In the rows, 128 means zero.
Each named turn below is shown by a few rows before and after it. Which turns, in which order, take the first row of each later pair to the second? The first pair is answered.
turn k_33:
[113 157 107 161 132  89 112 111 144 115 120 107 115 129  86 152 141 156
  95 148 168 101 144 130 134 116  97 113 106 151  88  97 125 135  97 115
 162 123 129 118 143  87 146 150  81] => [113 155  92 122 113 120 129  83 139 114  91  88 130 151  89 129 147 167
 108 136 158 165 157 155 126 103 120 124  92 160 120 107 104 124  98 108
 120 135 131 146 122  80 140 145 102]
[147 128 152 125 143 121 144 134 130 133 150 163 130 129 127  93 117 152
 113 101 113 163 117 131 118 121 170  92 131  91 127  95  98 121 139 144
 124 118 117 108 113 169  89 109 116] => [148 128 153 133 146 116 140 137 132 133 154 168 129 126 127  96 117 151
 111 104 114 152 111 128 120 123 164  89 133  88 119  92 102 121 139 144
 131 117 116 100 116 170  90 109 112]
[172 130 147 172 192  91  83 162 135 119 161 157  92  86 160 145 116 112
  89 137 122  56  92  77 124 120 108 129 137  76  92 110 142 157 135 167
 205  99 136 110 153 178 101 140 101] => [176  95 118  87 141 161 131  96 130  97  86  88 121 112 149  78 151 105
 108 131  79 223  95 126 145 125 164 109  71  65 131  98  82 125 111 136
 102 157 103 175  95 107 120 111 176]
turn k_690:
[111 146 115 146 133 129 109 143 121 134 128 150 128 137 107 144 124 126
 126 119 148 111 138 129 119 125 121 137 162 131 126 141 138 128 141 131
 141 106 134 128 126 140 120 141 123] => [120 151 108 135 133 139 111 132 122 136 117 140 125 143 109 150 129 135
 128 115 145 121 144 134 115 116 121 147 156 138 139 148 132 134 137 129
 139 114 140 134 127 143 117 136 123]
[104 118 118 124 125  98 134 102 125 143 120  93 117 133  95 149 177 143
 138 126 121 105 108 140 180 140 138 111 100 115 119 107  99 144  96 115
 110 168  79 133 139 101 141 103 108] => [107 106 144 157 137  93 119 140 120 131 154 140 124 103 118 135 153 120
 124 135 134  76  95 107 164 160 134  89 137  93  80  88 137 122 133 138
 148 126  78 115 139 119 149 125 118]
[118 165 160 130  54 119 148 113 123 146 173 183 142 113 128 143 145  95
 141 117 146 143 189 126  90 105 166 153  99 115 144 106 120 117 194 108
 131  96 120 102 139 131  85 141  94] => [128 167 156 121  54 123 147 107 123 148 165 175 140 116 128 147 145 101
 141 114 144 152 194 131  84  98 166 162  95 119 151 109 116 122 191 111
 130 104 126 107 138 135  81 140  93]
[125 141 131 153 140 116 132 125 122 131 127 134 122 134 136 149 124 130
 119 118 130 116 135 136 124 128 119 150 134 135 116 137 131 150 117 129
 134 124 140 121 143 132 123 139 111] => [123 141 130 153 140 115 132 122 122 131 125 132 120 136 131 151 128 130
 119 116 128 117 136 137 125 126 120 149 131 136 118 139 129 152 115 126
 131 126 143 121 144 130 123 137 110]
turn k_542:
[ 85 145 124 137 127 124 117 128 115 142 150 164 138 144 111 124 105 132
 148 116 146 110 145 128 137 133 122 148 170 162 145 157 129 121 145 116
 115  94 145 128 130 151 112 169 100] => [113 157 113 126 140 119 114 116 124 150 132 131 119 148 106 149 124 145
 140 114 132 101 149 129 143 115 107 166 145 164 157 162 114 152 116 113
 125 126 152 128 142 154 106 150  82]
[126 148 156 151 140 120 131 134 136 136 113 145 122 132 142 145 111 149
 125 112 126 116 150 117 106 121 134 132 166 117 124 121 138 134 131 144
 151 100 153 117 150 159 125 140 111] => [128 149 154 150 140 118 131 134 136 138 113 141 119 135 141 148 114 152
 125 110 125 114 150 120 109 117 132 134 162 119 126 121 134 138 126 142
 151 104 153 115 153 159 122 138 106]
[143  96 125 128 122 127 138 115 129 139 124 116 139 102 145  96 124 107
 119 144 131 182  96 109 163 144 151  81 116 104 130 115 108 110 128 110
 104 129  98 116 109 114 147 105 165] => [123  98 127 129 126 106 143 113 125 154 131 125 140 108 135 102 130 112
 124 142 130 170  95 119 180 142 154  80 110 108 139 112  98 117 119  99
  98 128  94 107 117 119 142 102 145]
[116 116 115 117 133 133 143  97  97 126 103 146 111 119 108 106  97 141
 177 140 145 176 160 174  91 113 193 151 180 141 194 144 125 139 110 120
 111 109 151 109 140 153 129 151 101] => [127 123 111 111 135 131 142  92 100 129  97 133 106 121 107 117 104 147
 174 139 140 174 161 175  94 106 188 157 171 143 197 146 119 149  99 119
 116 118 155 110 144 154 127 143  96]
turn k_879:
[155 127 149 130 136 134 119 169 110 114 167 138 137 105 141 146 116  95
 115 130 140  80 118 116 117 111 116 133 171 149  92 117 159 117 135 148
 157  78 123 131 146 143 148 138 128] => [121 123 152 133 132 116 132 167 103 123 182 150 144 112 125 138 123  90
 123 132 144  80 112 133 141 121 126 120 171 151  96 112 151 110 131 134
 137  74 110 124 145 135 148 141 119]
[116 146 121 116 134 127 127 138 104 146 137 162 141 147 142 124 110 159
 152  96 147 140 160 149  99 109 138 153 144 141 152 140 134 129 140 133
 130 102 165 141 131 189 100 137  99] => [ 89 141 121 119 134 106 139 133 100 157 145 166 143 153 125 123 124 157
 156  98 145 137 153 164 128 114 145 139 131 142 154 131 119 131 126 116
 111 109 147 133 134 178  99 135  86]
[195 124 133 137 164 160  96 155 129 110 110 122 126 106 161 126 111 120
 108 132 118  95 123  93  99 128 109 137 132 115 103 111 145 138 137 150
 176 130 139 122 145 134 129 125 142] => [148 118 144 147 149 157 104 166 116 112 133 166 146 118 159 107  91 114
 124 128 142 102 125 104  95 140 128 125 163 121 106 117 155 105 169 144
 157  91 136 122 133 139 125 149 146]
[120 111 115 143  72 179 120 113 151 100  96  72 116 135 118 137 137 116
 156 130 146 161 151 147 127 151 109 140 117 123 104 178 126 116 112 116
 112 157 120 165 112  59 148 125 170] => [116 110 115 143  67 184 119 116 150  98  99  82 121 134 119 134 129 114
 159 128 151 163 153 145 119 152 111 140 128 124 104 179 133 109 120 123
 112 149 123 167 108  61 146 130 174]

Each pair is two turns apart.
[ 98  94 144 132 104 144 116 126 116 111 131 155 163 113 140  99 123 121
 145 116 139 161 113 134 121 151 158  85 158 128 120 107 141  97 154 135
  96  99 130 139  97 122 119 141 131] => [125 117 130 121 139 102 118 104 129 144 117 103 128 119 114 150 168 144
 127 114 110 119 109 144 162 124 135 105 104 137 142 101 101 161  88 116
 112 160 126 119 133 132 107 103  76]	k_542 then k_879
[ 92 143 118 117 118 126 111  99 145 100  84  79 123 131  99 157 160 146
 137 165 165 106 146 150 118 144  78 160 136 151  96 165 144 146  37 125
 135 168 110  87 160 107 165 106 146] => [ 89 141 121 123 112 135 108 104 144  93  86  85 126 130 104 152 149 143
 140 168 173 108 148 147 106 150  77 161 150 151  89 173 155 135  48 129
 136 158 115  91 155 101 167 114 156]	k_879 then k_690
[ 84 103 166 126 189  64 143 155 106 158 171 183 140 117 103 124 122 111
 119 106 129  84 124 140 188 135 159  68 163 136  90 102 148  80 128 108
 133  98  92  65 142 149 110 110 103] => [150 120 153 115 214  64 128 143 126 160 144 127 109 105 109 164 145 128
  95 106 105  59 128 122 184 111 126  97 127 136  92 103 135 132  86 118
 170 143 108  62 164 154 109  80  87]	k_542 then k_690
[139 121 139 125 120 136 136 155 113  88  78 130 134  81 133 139 105 146
 136 103 139 138 151 113  90 113 131 128 155  91 103 112 134 104 118 126
 151 116 139 144 137 172 133 122 124] => [ 96 113 130 120 105 118 158 134 116 104  74 109 133 102  95 145 133 149
 152 110 137 147 144 148 137 122 138 117 126 102 115 113 105 112  84  90
 110 142 117 143 139 135 140 111 112]	k_690 then k_690
[135 116 108 106  80 183 131 112 132  94  84  82 132 121 133 105 130 125
 150 135 150 177 147 132 100 135 137 127 105 123 128 165 128 111 130 127
 107 147 123 160 110  81 152 123 173] => [111 104 113 123  79 160 139 115 133  99  98  82 130 117 116 107 144 113
 149 147 149 162 130 138 131 152 138 106  96 116 112 153 125 112 113 112
 100 157 101 146 115  61 164 119 167]	k_690 then k_879
[114 124 127 133 112 176  86 125 143  92 130 143 132 103 151  98 107 134
 149 103 123 137 101  96  84  74 131 169 127 161 152 145 133  77 149 158
 152 118 137 180 106 137 146 187 230] => [ 29 107 131 140 111 113 127 112 137 130 157 148 138 124  96  99 145 126
 162 112 117 131  75 146 176  95 157 128  95 165 160 116  90  82 108 106
  99 141  83 155 116 108 147 173 189]	k_879 then k_879
[165 147  97 158 110  91  93 124 152 127  97 105 113 109 187 151 105 194
 120 135  75 143 147 114 113 147 136 183 101 192 140 147 135 170 164 167
 130 156 163 117 108 127  89 125 127] => [148 144  94 158  97  91  98 113 158 127  89  88 110 115 173 155 116 192
 128 143  77 146 145 124 129 155 133 179  91 196 139 154 129 173 149 155
 115 169 154 120 106 103  98 120 128]	k_690 then k_879
[137 138 117 169 122 147 111 169 142 129 115 115  94 116  95 174 107 149
  85 166 133  26 126 100 132 150  88 146 118 107  78 136 176 153  92  88
 177 160  99 110 138  65 157 136 134] => [123 128 126 176 106 166 107 183 134 114 126 147 114 112 109 148  84 137
  93 165 151  45 128  97 111 165 100 136 150 104  66 139 199 119 128  97
 171 125 101 116 122  66 163 158 160]	k_542 then k_879
[159 127 130 114 136 149 133 125 126 111 123 138 132 122 152 105 126 128
 112 125 116 163 125 114 110 135 127 122 131 121 109  99 129 118 139 150
 131 129 123 145 120 137 131 120 141] => [127 121 126 114 126 134 148 114 128 121 124 125 130 133 126 111 142 128
 121 132 117 166 118 139 140 144 134 112 113 128 116  99 112 122 118 129
 105 144 107 144 122 113 136 114 133]	k_690 then k_690
[148 116 135 155 131  98 100 132 166 126 135 139 156 148 134  87  79 137
  95 134 146 117 103 169  59 147 109 144 175 114 109 148 151 148 131 162
 171 145 128 132 124  93 105 152 154] => [106 101 139 152 122  81 123 126 160 134 145 147 167 155 113  69  93 127
 103 139 145 133  88 191  99 163 132 116 162 111 111 130 133 136 122 139
 137 148 100 129 116  74 110 147 151]	k_33 then k_542
[163  90 147 144 118 122 132 118 141 109  97 143 140  96 140  97 124  89
  84 135  93 118  86 113 155 181 124  75 134  86  47 137 156 123 114 130
 124 153 127 106 165 138 141 122 136] => [171 100 147 130 113 150 125 122 133 103  94 169 152 104 161  83  97  97
  93 121 106 141 107 111 111 168 131  97 161  94  65 156 169 106 152 149
 124 122 153 120 151 169 127 141 150]	k_690 then k_879
[101 140 104 108 111 151 136 120 124 131 114 143 163 161 126 111 114 138
 162 114 142 154 144 159 102 127 153 135 139 134 155 142 124  99 147 126
  91 110 138 147 112 128 122 144 151] => [ 96 135 122 162 140  95 123 150 133 137 156 147 138 125 111 147 131 116
 138 139 140  62 110 132 146 151 123 104 134 115 105 112 142 128 119 122
 143 122 113  98 148 118 138 135 115]	k_33 then k_879
[135 116 119 162 102 106 118  99 132 130 116 106  90 109 114 117 143 136
  93 133 121  98 106 118 159 149 109  93  92 121 114  98 134 170  85 137
 145 173  87 110 161  84 122  88  93] => [149 110 132 174  88 151  99 124 126  96 123 146 112  90 153  85  98 123
  96 130 144 114 115  90 100 160 115  93 142 111  92 108 178 127 147 170
 161 118 108 124 140  96 130 119 139]	k_879 then k_542
[146 123 139  89 145 125 154 121 115 147 119 146 110 151 176  78 144 108
 174 113 149 117 155 134 145 164 147 186 159  75  71 121 125  94 116 155
 130  93 147 152  88  85 163 166 118] => [135 132 135  88 161  91 162 112 119 171 123 131  97 158 155 102 166 115
 170 113 137  95 149 147 179 156 141 187 137  82  82 112 102 121  83 140
 127 116 137 138 108  86 157 149  85]	k_542 then k_879
[118 139 113 164  92 147  89 107 146 112 133  98 109 132 121 175 120 117
 139 142 177  83 130 124  99 156  92 147 153 138  98 179 154 150 132 138
 155 144 150 133 138  97 144 125 150] => [ 68 129 119 172  83 125 105 110 137 124 153 123 122 144 101 163 121 111
 153 144 187  86 123 146 125 169 110 129 161 143 102 174 148 133 135 120
 128 133 132 126 135  91 142 135 141]	k_879 then k_879
[143 176 150  89 176  98 120 145 101 190 136  95 124 102 125 156 155 134
 135  72 105 128 121 139  90 105  43 144  88 150 156 116  80 173  93  97
 152 191 134 173 147 177 143  67 120] => [ 87 170 147  82 156  87 141 133  91 200 143 109 139 128 104 141 157 136
 157  70 116 151 122 172 112 113  67 135  90 163 173 123  66 153  96  75
 107 184 120 181 137 162 140  76 118]	k_690 then k_33
